In the rows, 100 means zero.
Rotation paths and how fast each direction turns (degrees per step):
Each turn is a multiple of 5 degrees from 10 to 175, or 0.
Each row of a path follows its step; steps can be skipped.
Rotation 1:
step 0: 86,85,95,110,113,72,92,117,100,70,105,100,98,103,94,99,113,68,101,130,107,121,95,84,106,84,95,91,105,99,86,118,88,92,146,72,96,98
step 3: 102,88,119,83,102,93,108,112,119,110,79,102,83,115,130,102,96,93,92,149,112,101,109,81,118,92,107,121,94,87,71,111,103,72,115,98,101,101
step 4: 127,109,76,96,103,101,94,114,132,74,102,92,63,103,98,103,127,93,85,126,99,106,106,99,129,91,77,107,111,111,77,108,102,106,101,78,107,115
step 5: 121,108,91,96,100,94,75,93,87,99,92,83,110,109,107,119,141,110,87,136,88,87,95,100,120,85,83,106,92,110,121,91,93,84,127,98,69,107
step 6: 88,109,85,71,109,93,93,91,101,97,86,133,90,104,106,98,116,103,62,120,99,83,91,74,84,87,104,93,106,78,82,110,88,96,126,85,65,100
step 7: 126,119,116,76,112,100,103,112,101,84,80,96,67,96,132,81,123,96,80,91,90,123,111,74,102,95,90,104,113,89,92,94,113,83,129,114,99,95
step 8: 106,97,83,121,128,96,95,108,78,77,102,66,92,123,95,76,122,91,79,115,92,119,100,102,104,76,101,107,95,106,71,114,94,72,121,92,94,96
step 9: 110,101,98,88,98,95,98,112,100,129,62,104,107,119,102,87,116,66,86,123,85,109,82,106,111,58,89,101,98,90,107,117,111,86,104,70,86,103
step 10: 102,118,93,59,123,97,107,84,89,91,73,120,82,92,105,104,132,111,92,106,104,126,77,119,120,93,91,98,90,93,82,92,93,98,106,72,106,108
step 11: 124,96,101,82,104,94,107,115,80,90,78,76,103,93,121,108,91,110,91,125,114,109,106,98,125,81,120,116,98,72,79,84,80,84,132,102,93,118
Directions:
113,103,89,106,100,101,99,102,95,94,104,89,108,103,101,96,100,107,94,98,100,95,109,110,102,100,103,98,101,95,102,93,101,98,97,100,99,101
110
104,94,93,98,93,100,91,96,95,95,99,104,100,89,97,109,99,100,100,101,102,104,106,92,99,101,102,93,103,99,104,93,95,108,110,100,96,102
60
106,92,102,94,97,97,97,103,107,102,100,108,101,101,92,96,94,95,91,97,103,99,106,101,97,96,90,98,104,90,100,106,96,97,92,103,100,109
130
100,101,102,95,91,106,110,86,107,103,103,100,102,103,108,94,101,109,101,102,99,108,100,102,94,101,100,96,103,91,100,98,90,100,105,98,101,100
90
102,98,99,95,105,100,101,104,111,93,100,94,105,99,97,94,95,98,101,103,100,102,97,89,100,99,103,103,101,99,92,88,100,100,102,110,114,97
90
101,89,96,98,96,102,106,99,98,101,96,107,101,96,99,100,100,101,106,107,104,111,102,108,110,94,110,98,94,102,97,99,107,97,92,100,104,105
45
95,98,104,100,109,96,97,85,100,95,103,95,97,99,100,110,102,96,100,99,101,100,102,104,108,97,97,92,100,93,105,100,100,90,98,108,104,94
135
